(in the rows, 128 means zero)
Rotation paths and how fast each direction turns (degrees per step)
Each turn is a multiple of 5 degrees from 10 to 175, or 0.
Each row of a path follows its step; steps can be skipped.

step 0: [123 126 123 128 132 132 142 122 128 116 128 134 137 135 129 135 123 130
 134 129 122 125 130 111 117 129 126 120 129 121 137 125 128 122 122]
step 1: [118 122 134 137 122 128 139 118 136 124 123 122 131 139 133 132 130 125
 118 124 135 124 140 120 127 136 128 130 126 134 135 129 129 118 128]
step 2: [135 123 122 124 128 129 130 125 126 121 137 121 133 142 116 134 129 132
 125 116 136 131 133 128 131 137 126 130 116 136 137 126 121 120 130]
step 3: [125 125 125 124 136 135 129 134 132 117 139 136 141 135 121 130 129 130
 120 138 134 135 132 124 120 130 127 132 117 127 132 125 140 124 133]
step 4: [126 140 118 136 132 124 136 132 138 135 128 138 134 138 128 131 125 119
 122 130 138 124 131 124 133 129 128 138 120 131 138 132 138 127 131]
step 5: [133 126 118 128 133 123 129 137 129 126 132 136 129 136 121 134 137 132
 134 126 127 119 129 110 140 130 129 125 129 129 139 134 128 119 134]
step 6: [118 130 128 124 136 125 138 124 129 115 121 135 128 136 125 119 132 144
 121 127 131 128 132 114 130 128 126 120 126 128 131 131 138 125 127]
step 7: [124 128 122 132 129 123 151 120 129 124 122 127 127 123 122 132 135 126
 124 123 134 127 128 122 125 132 133 129 111 135 134 135 125 130 127]
step 8: [129 124 117 136 130 129 145 129 127 124 138 130 134 131 122 136 138 133
 129 126 121 130 135 125 122 138 122 125 127 130 136 114 125 122 126]
step 9: [124 126 129 133 130 128 134 126 132 122 130 128 138 139 141 129 123 141
 124 128 124 131 141 122 128 137 132 140 121 129 138 123 136 126 133]
step 10: [134 124 127 136 124 132 126 131 131 136 124 130 139 134 125 132 126 133
 123 117 139 132 124 120 132 134 130 129 111 129 145 130 128 123 130]
[126 125 128 132 131 126 128 127 126 125 128 126 124 130 125 131 128 127
 127 129 129 134 132 131 127 128 130 129 128 128 126 127 125 130 126] | 60
[131 128 131 133 128 128 131 127 128 131 123 130 129 127 129 127 127 125
 126 129 131 130 129 130 124 126 127 127 128 128 130 133 129 126 131] | 120
[125 124 129 127 126 128 124 129 130 130 130 125 133 129 128 129 123 127
 129 128 132 129 129 130 127 126 126 129 127 129 131 125 127 125 130] | 45
[129 127 132 126 127 130 124 127 127 126 125 124 125 128 124 123 130 131
 126 125 131 130 127 126 130 130 130 125 125 129 129 130 129 127 129] | 85

step 0: [140 132 123 121 134 128 134 131 120 127 132 136 131 122 125 132 139 122
 125 124 121 129 138 124 133 124 126 121 131 138 125 139 126 130 130]
step 1: [124 142 128 124 122 126 135 119 128 125 129 121 131 138 137 123 121 134
 126 130 123 128 135 126 127 123 129 140 118 132 132 134 133 124 123]
step 2: [132 137 135 129 125 140 126 133 124 123 131 126 127 135 120 142 125 124
 124 121 136 131 129 125 128 125 133 116 129 120 132 137 123 126 132]
step 3: [122 135 131 127 123 117 132 118 136 139 130 127 137 119 132 132 121 130
 134 116 127 138 135 135 129 133 124 125 131 132 129 127 127 132 128]
step 4: [137 134 120 132 119 133 130 127 123 132 142 120 125 122 121 121 134 127
 132 128 134 132 128 119 125 118 132 129 128 130 129 124 126 117 133]
step 5: [117 129 133 117 126 133 126 140 125 137 121 126 136 124 136 135 130 130
 124 128 130 126 138 132 130 117 123 129 130 134 134 128 137 124 128]
step 6: [130 137 115 132 129 136 134 129 128 134 135 131 125 131 131 126 113 135
 123 128 130 127 123 126 138 129 122 126 129 129 121 137 124 127 139]
step 7: [125 124 137 132 114 126 141 130 128 126 124 121 137 126 120 127 131 140
 128 127 131 124 131 129 133 126 127 130 133 124 141 132 121 134 128]
step 8: [137 128 118 131 122 136 136 130 130 127 136 135 139 128 139 136 130 117
 130 128 125 132 131 122 121 127 122 123 138 131 123 126 125 131 125]
step 9: [125 133 130 126 113 124 122 119 125 128 129 117 134 128 132 125 135 132
 118 130 127 130 121 135 129 118 130 133 124 137 120 135 130 133 131]
step 10: [131 139 129 120 126 140 129 132 134 116 124 132 130 124 128 131 128 137
 127 129 125 126 128 122 126 123 122 111 125 122 128 123 125 120 132]
[129 125 128 127 129 126 123 129 128 126 126 130 124 128 128 127 128 126
 131 125 126 123 124 127 130 131 130 132 131 126 128 126 130 128 126] | 0

step 0: [127 130 137 120 128 143 127 119 131 117 125 118 125 125 127 136 133 135
 127 127 127 122 123 133 126 129 110 125 120 134 130 135 131 133 133]
step 1: [124 126 129 131 124 131 134 131 121 129 124 129 123 126 121 134 135 124
 129 125 119 136 126 128 128 128 111 126 117 124 127 141 143 134 135]
step 2: [124 126 127 131 122 126 141 120 122 130 127 133 128 116 127 132 132 125
 120 118 120 118 123 132 127 124 126 121 119 129 118 129 143 123 124]
step 3: [126 122 131 124 111 134 124 128 125 123 120 130 130 126 128 139 133 131
 124 117 127 115 123 133 124 128 125 130 118 131 127 136 125 117 120]
step 4: [121 128 124 120 110 130 124 133 127 124 125 131 127 123 122 134 125 116
 123 131 119 135 135 141 122 128 125 129 114 133 132 133 126 125 130]
step 5: [127 133 124 117 127 125 128 127 134 123 126 129 126 115 124 136 128 117
 117 131 133 120 128 133 133 130 127 112 118 139 128 133 133 130 136]
step 6: [134 120 132 124 126 131 127 143 127 123 116 125 122 123 123 133 143 131
 114 122 133 125 127 129 132 123 125 120 124 134 129 134 132 132 133]
step 7: [132 119 135 125 125 134 133 131 121 117 123 129 117 123 119 124 132 131
 123 128 119 128 141 138 122 122 126 124 118 129 123 122 138 131 129]
step 8: [126 124 134 127 134 131 123 120 121 118 123 139 124 123 128 134 126 124
 134 125 128 111 137 130 124 125 121 125 115 134 123 137 134 131 129]
step 9: [123 125 127 137 128 137 128 138 125 130 119 137 132 126 136 142 132 119
 124 122 124 126 134 129 121 121 131 127 117 128 126 142 131 132 134]
step 10: [132 124 124 124 119 138 135 132 128 127 133 132 130 126 129 132 126 123
 123 123 120 121 129 138 120 129 144 113 120 125 120 131 132 127 136]
[125 125 129 128 126 127 129 123 128 126 124 127 128 129 133 129 126 127
 129 130 128 126 132 127 128 127 129 133 125 131 132 126 125 128 127] | 80

step 0: [131 125 135 121 128 140 132 127 123 126 122 132 129 116 131 128 127 124
 119 129 120 126 123 119 136 117 131 131 128 125 123 114 127 128 141]
step 1: [121 122 123 135 126 133 121 122 135 127 121 123 130 141 123 116 119 121
 121 129 128 129 131 124 124 139 129 125 132 130 116 123 131 121 133]
step 2: [114 124 129 128 128 133 136 132 129 128 128 124 122 131 138 122 130 117
 141 126 131 124 121 136 123 122 121 138 122 127 129 122 133 136 132]
step 3: [129 133 133 130 133 128 116 126 131 126 134 137 123 131 132 121 124 131
 140 130 131 120 142 132 125 126 128 114 125 126 130 133 138 122 127]
step 4: [133 123 135 134 140 119 131 128 121 131 138 130 128 126 130 123 129 134
 130 117 121 136 124 129 124 131 121 132 118 124 129 136 124 138 116]
step 5: [131 131 130 136 125 129 133 120 116 127 127 139 133 119 119 144 129 128
 121 127 126 123 138 125 128 115 126 122 130 128 127 126 133 127 124]
step 6: [134 125 124 127 126 138 132 124 121 136 121 124 128 135 126 128 122 139
 121 130 110 127 121 127 129 138 130 127 127 138 122 124 120 125 124]
step 7: [128 124 119 133 124 124 139 134 123 124 126 124 134 136 130 134 127 117
 133 141 135 125 119 123 125 120 129 127 133 131 116 125 128 127 136]
step 8: [119 129 132 133 127 134 129 138 128 117 128 124 121 135 135 117 130 135
 130 128 130 123 130 131 134 131 142 125 125 139 137 126 129 118 134]
step 9: [132 125 128 120 133 117 114 135 129 121 137 134 135 131 136 117 130 122
 126 124 129 131 126 124 126 121 126 134 119 130 121 133 133 134 134]
step 10: [126 133 136 135 139 134 130 126 129 124 135 128 124 124 123 128 126 122
 116 111 135 124 140 128 122 125 120 129 128 127 135 126 122 122 128]
[129 128 129 129 127 130 131 125 127 125 126 131 124 125 128 130 128 127
 128 129 128 127 129 133 128 125 131 131 128 128 133 127 129 125 131] | 135
